In the rows, 128 means zero.
Turns, then the turns between two rows, first turn first; the first pair answered:
Ret (before => after):
[148 138 103  99 121 151 156 139 185 151  92 102 118] => [120 122 111  91 117 145 180 137 166 152  88 124 155]
[103 110 169 123 133 187 173 120  50 129 156 130 117] => [131 123 163 138 132 191 152 124  61 125 161 112  79]
[ 99 110 150 126 155 141 104 115  81 121 136 149 112] => [118 121 152 130 155 150  94 121  91 123 133 130  87]
bapod (before => after):
[120 129 135 113 113 178 132 140 117 151 114  79 111] => [ 91 142 140  99 129 147 158 128 114 138 101 100 158]
[119 125 145 142 138 150 135 102  79 115 170 129 104] => [134 175 141 121 140 157 120 111 112 123 146  83  98]
[ 95 202 149  80 143 175 170 113  92 142 108  76 159] => [ 73 128 153 110 139 166 180  88  42 123 127 144 165]
Zar (before => after):
[112 105 146 121 114 151 142 128 125 138 119 123 127] => [125 106 134 150 127 136 135 119 124 112 127 142 105]
[102  88 128 119 131 117 123 125 131 129 117 167 163] => [106  95 125 121 138 108 121 127 141 123 117 172 168]
[150 150 114 141 121 145 126 119 112 100 145  95  96] => [148 165 115 134 123 143 129 119 114 103 137  85 107]
nif (before => after):
[132 159 137 154 133 201 145 109  62 101 161  83  83] => [ 86 140 105 151 154  97 157  85  75  64 152 184 169]
[120  92 141 114 123 164 105 133 116 159 168 121 134] => [ 95 100 146 103 132 151 119 124 107 146 166 134 159]
[143 177 127 137 149 145 131 114 117 114 134  99 115] => [124 162 109 132 157  96 130 108 125 102 133 149 146]
[142 134 129 125 133 120 115 125 153 130 118 115 124] => [130 150 142 125 136 124 127 124 140 130 121 108 129]
pesas (before => after):
[172 187 119 126 136 113  84 129 186 130 116 102 114] => [177 150 105 151 131  95  79 122 191 119 127 141 107]
[142  66 134 119  94 146 110 130 138 165 119 139 126] => [140 156 147 104 116 172 133 122 121 159 112  78 128]
[126 143 148 158 135 149 140 118  97 124 134 132 118] => [125 105 144 162 122 145 131 120 105 130 138 154 117]
[117 110 146 125 119 148 150 129  84 131 136 128 136] => [121 126 147 130 129 146 151 119  80 123 142 132 126]
Now pairs of rows:
(2 to 3 turns a pair)
[139  69 152 166 120 154 111 122  76 126 149 153  69] => [ 79 132 146 127 153  91 153  99  74 103 129 171 165] | pesas then pesas then nif
[130 200 104 109 173  98 123 131 131  88 143 104 161] => [149 153 118 161 162 127 109 120  83  70 177 129  97] | bapod then Ret then nif
[151  89 137 143  99 140  99 118 199 153 151 125 107] => [148 130 134 123 106 141 100 125 206 156 132  88 124] | Zar then pesas
[154 167 116 146 142 109 103 119 151 106 128 115 122] => [119 155 120 144 152  99 129 103 117  89 135 147 153] | nif then bapod
[182 136 112 159 124 141 104 113 155 126 142 138  88] => [160 190 114 126 137 127 120 113 176 126 124 110 120] | bapod then nif
[159  63 139 170 106 175 108 144  98 145 157 135  73] => [102  67 126 155 128  97 142 121  94 111 151 209 154] | nif then nif
[157 143  79 132 124  60  90 116 209 102 113 150 116] => [ 89 207 145 113 158 130 182  90  83  92 130 111 152] | bapod then nif then nif
